Each path below is one point turned by a fixed rotation once a step. After each direction that follows a path, write how fast that rotation turns it, in degrees per step (0 if it stays still).
Each turn is a multiple of 5 degrees from 10 to 175, or 0.
Each row of a path follows its step; steps can be skipped.
Path 1:
step 0: [-20.4  -0.2 -17.1   8.2 -23.5   2.0 -14.7  15.9 -19.0  12.6 -19.1   3.0
   3.3  -5.8 -36.6 -10.3   5.1   4.0  32.4  34.7   1.6   7.1  -7.1  21.3
  16.1 -12.1 -11.3 -19.3 -26.4  -0.8  11.8   2.4 -12.3  30.4  -2.1 -13.6
  14.5  30.3 -29.2  15.3  21.9   2.5  14.7   7.8  -1.3  14.2 -27.2  11.2
 -30.9 -18.1 -12.5  10.7  -7.5 -33.2  -7.8   0.3  -3.1  -7.0  10.6 -15.0
  38.0 -12.4]
step 1: [-22.7 -23.7  16.5   8.8  -5.5  11.9 -13.2   3.5   3.0 -23.3  -8.9  -0.3
  -6.1 -31.3   6.3   2.4   2.8 -34.3  34.2  -8.6   4.6  -0.7   5.8   6.7
   7.4   1.6 -11.7  15.6   8.8 -22.4  19.9   4.6 -21.2  12.9  -3.9 -13.8
 -18.8  36.9  -7.8  15.9  12.2  -0.7   5.0 -17.7 -27.0  -0.1  -1.0 -36.3
 -18.4 -23.0 -28.7 -17.4  30.9  13.5 -19.7 -15.0 -33.6  11.7  -3.9 -17.4
 -13.5 -21.0]
step 2: [ -0.6 -12.9   1.6  10.3 -34.2 -30.5 -26.4 -11.6 -12.4  -1.9  28.0  -0.3
 -24.9  -5.4   6.8 -13.1   0.9  -1.5   9.9 -22.4 -22.0  17.7   7.6  34.6
  16.6  18.0  -8.8   1.9  -0.3  11.9   8.5   4.7   1.8 -12.7  23.1  -2.5
 -18.8  32.4   8.3 -12.8  -3.2 -29.6 -21.1 -16.9   8.5  15.6   3.0 -10.2
  -7.6 -18.0  -5.8  20.2  31.7   1.0  51.2  20.6  -7.4  23.0  -4.3  12.6
 -10.9 -16.9]
step 3: [ -4.9   1.2  27.9 -15.4 -23.7  12.2 -35.0   4.9  10.3 -11.6  -9.2 -35.0
 -13.7  24.5 -31.7   5.4  -6.9  -1.8  37.2  -1.7  -0.1   6.1  39.2 -12.9
  22.0   9.0  -1.1 -17.0   7.4  29.1 -15.4  15.8  -1.0  -3.9  -9.2 -31.0
  -9.8  20.6   4.4   9.7  -3.7  -0.2   0.5  10.0  30.1  10.1 -10.1   5.4
 -12.8 -18.9  16.2  26.9   0.1 -11.3  17.5  -8.3   6.3  -4.3  -1.6   4.3
  43.3   6.5]
step 4: [-23.8 -10.2  15.1  34.0   0.1  23.2   3.2 -42.2  14.9 -23.7 -16.2  -2.8
 -27.9  11.7   2.9 -17.0  -6.9 -23.7  26.6 -10.1   9.2   5.4  15.8   4.0
   6.2  15.9 -28.0   0.3  12.8 -14.4  22.9  -1.5 -23.6  26.5  -7.2  -9.2
   3.4  13.4  -8.3 -11.8 -25.2   9.6   9.7  -5.0 -12.2   6.9  -1.8  14.3
  24.1 -21.4  14.0 -36.3  11.6  -4.7 -10.6  -0.6  14.1  -1.7  18.9   0.9
  43.6 -11.5]
step 5: [ -5.9  -6.6 -23.5  40.8 -17.7  -1.6  10.8  -9.2 -34.5  -1.7  11.0   0.7
 -15.7   3.0   7.1 -17.4  24.1 -12.0   3.8 -18.2  17.3   6.4  -8.9  10.6
  14.6 -17.1  30.8  20.5 -13.2   9.7  12.3  18.9   0.4   4.3  -8.2   0.5
   0.4  46.3 -13.6  -6.0  -8.0   6.4 -25.3 -19.8   5.8   6.9   6.6  25.5
 -25.4  11.2  10.9  -9.1  11.3  13.4   1.5  28.1 -29.2  19.8   0.3   5.3
  41.3 -21.0]
step 6: [  4.5  25.3  10.9   0.2   0.2  13.4  -7.2  26.5  -4.2   0.4 -12.5 -23.5
  -7.7   6.8  -1.9 -28.5  13.3 -16.1   1.5   4.0  40.2  11.1  20.6  11.5
  27.6  -0.8 -28.2 -22.5  -1.9  -3.4   3.3   2.9  11.9   5.2 -20.8   1.7
  21.6  18.8   4.0  26.3   3.4 -25.7   3.1 -24.1  33.8 -13.4   1.3 -14.8
 -34.8  -2.9 -33.0   5.8   2.1  -1.5  28.7  -3.2 -41.5  -5.6  -2.4  -1.8
  24.1 -18.3]
step 7: [ 10.1 -13.7  -0.6 -14.7   2.8   1.3  -3.8   1.1  20.9 -30.2 -28.0  14.6
 -36.6  -0.3  -1.9  -3.3  11.3 -31.1 -10.9   0.6 -13.2   5.8  13.7   4.0
  34.8   9.0 -32.7 -18.6  22.6  20.9  44.9 -14.9  -1.3   9.3  -9.3 -10.5
 -22.0  17.5 -25.4 -13.5 -19.2  12.8 -13.6  -7.8   9.7 -22.1  -2.0 -12.4
  22.7 -11.8   3.3   7.0  20.0  11.6  17.3  -3.0  -8.4 -15.6 -13.4 -24.7
  -4.3 -31.2]
step 8: [-27.8  -1.9 -30.1  21.4  -1.0   9.1 -13.0 -29.0   0.8 -38.1  -7.7  -4.1
   3.0  23.4 -31.0  -5.3  11.7 -18.6   1.0  10.2 -28.5   1.5  13.2  -1.6
  32.9 -21.5  -7.6  29.7 -10.9  43.5  -5.5   5.5   0.7  -4.7  30.4  22.7
  -2.0   6.7  12.0  -7.9  -4.6  11.6 -24.5 -20.7  24.2  15.8 -12.0  -4.6
  -6.3 -10.6  16.2   3.7  12.5 -19.1   8.4  25.1  -0.6   3.2 -12.2  14.9
   4.0 -24.1]
step 9: [-19.4   1.1  14.4   0.3  -6.2  34.2 -20.4  10.5  12.3  22.3   6.2   6.9
   7.6  43.3 -18.2   4.3   6.9 -28.5  33.9   5.8  22.6  16.9  13.1 -17.2
  38.7 -18.7 -17.2  -5.1  -7.3 -17.7  -6.9  16.9 -22.4  12.7 -11.8  24.7
  -1.5 -12.1  17.6   0.9  -4.4 -18.7  -5.2 -35.0  -1.9   7.2 -24.2  34.9
   1.9   7.3  13.7   9.0  16.3  -3.6   4.4  -5.3 -27.2  14.3  -3.6 -11.2
  17.3   2.0]
step 10: [ -0.2   4.4  16.7  15.1  23.4 -36.8  -2.0  -3.6  12.0  -1.1  10.6   7.4
 -31.5  -1.4 -26.4   4.1  26.7 -18.5  -0.1 -27.7  -2.3  -9.3  21.0  -2.0
  12.8  -8.4 -26.7  -7.6   6.9  -4.8  32.0  12.3 -21.6  20.7  16.7  -4.7
  25.1   2.3 -19.2   9.3   6.0  -7.8  20.8 -13.2 -22.3  -7.5  15.1  31.0
  15.0  22.7  -2.9  14.4  22.2  26.1  -3.3   1.8 -13.7  11.1  10.2 -14.7
  25.5 -40.6]
[ 2.6 -1.8  3.9  7.8 10.7  2.6 -2.6 -2.8  4.1 -1.5  4.5 -4.7 -2.7 -4.4
 -5.4  5.9 -0.2  6.2 -5.9 -5.7 -2.9  2.2 10.2  0.5  1.1 -7.3  3.0  5.7
 -0.5  1.4 -4.2 -1.9  1.7 -1.2  3.5  1.1 -0.5 -1.3  1.1  5.1  4.0  6.2
  4.1  0.2 -0.8 -1.8  2.8 -5.9 -1.6  1.0 -4.8 -6.4 -2.4 -4.2  4.4 -8.0
 -4.2  0.9  4.3  4.3  3.7 -7.1] | 170
[ -2.9  -2.2   3.1   2.5  -1.6   2.2 -10.0  -0.6  -0.5   4.3  -3.6   4.5
  -1.2  -1.2  -9.4   2.3   1.4   5.6   3.1   6.0   0.7   0.7  -0.6  -3.2
  -0.9   1.8  -2.8   3.4  -4.3  -3.8  -1.3  -1.9  -5.2   5.0   9.9   0.6
  -2.7  -4.8   1.0  -4.7   2.2  -5.4  -6.2   7.9  -1.0   0.3   1.3  -1.5
  -2.5   4.3  -2.2   9.2   6.8   4.8  -6.4  -3.0  -3.0  -0.5   5.1   0.1
  -7.5  -8.1] | 40
[-0.4 -2.4 11.8 -2.6  2.0  0.4  4.2  1.9  1.1 -1.4 -2.7 -0.2  4.7  4.4
 -1.0 -1.4 -4.8  0.5 -3.2  7.4  3.4 -2.4  3.4 -7.7  4.4  0.5 -9.3 -8.4
 -0.1 -1.7 -1.0  1.9  5.7  2.7  2.7 -4.5 -3.3  3.5 -4.6 -6.4  4.8  9.1
  5.4 -4.0 -9.0  0.7  1.6  1.8 -2.6 -0.7 -3.9  2.3 -0.5  1.8  1.4  0.5
 -5.6 -0.9  8.7  0.0  0.8  6.9] | 120
[  7.7  -4.3  -6.5  -3.7   1.6   3.6  -1.7  -0.5  -1.2   2.9  -5.7  -8.4
  -0.7 -10.2  -0.7  -5.0   7.4  -1.1  -5.0   5.9   1.5  -0.9  -8.1   0.5
   2.7  -4.6  -0.2   3.1  -2.3  -6.4   1.1  -2.4  -1.2  -4.3   1.3  -3.9
   8.6   6.7  -1.7  -3.0  -3.8  -2.3   1.5   4.7  -1.5  -6.6  -5.6  -0.2
  -2.8  -0.2  -0.4  -5.6  -2.8   3.8   3.5   2.3  -5.2  -5.7   8.5  -1.8
   1.1   0.9] | 60
[ -5.2   5.0   0.6  -2.6   3.8  -2.8  -3.7  -6.3   5.7   1.6  -1.0  -1.4
  -5.3  -0.7   2.0   1.8  -4.0  -4.5   3.3  -3.5   0.7  -4.2  -5.7  -8.5
   2.1  -3.1   7.0  -5.3  -3.6  -0.8  -5.0   4.8  -6.2  -1.7   2.5   3.1
   2.5  -1.5   1.9  -4.6 -13.4   1.4   7.7   5.7  -3.6   3.5   1.4  -4.3
   1.7   3.6   1.7   5.6   2.2  -1.4   7.6   1.1  -0.9   8.1   2.4   1.7
   5.2   2.0] | 60
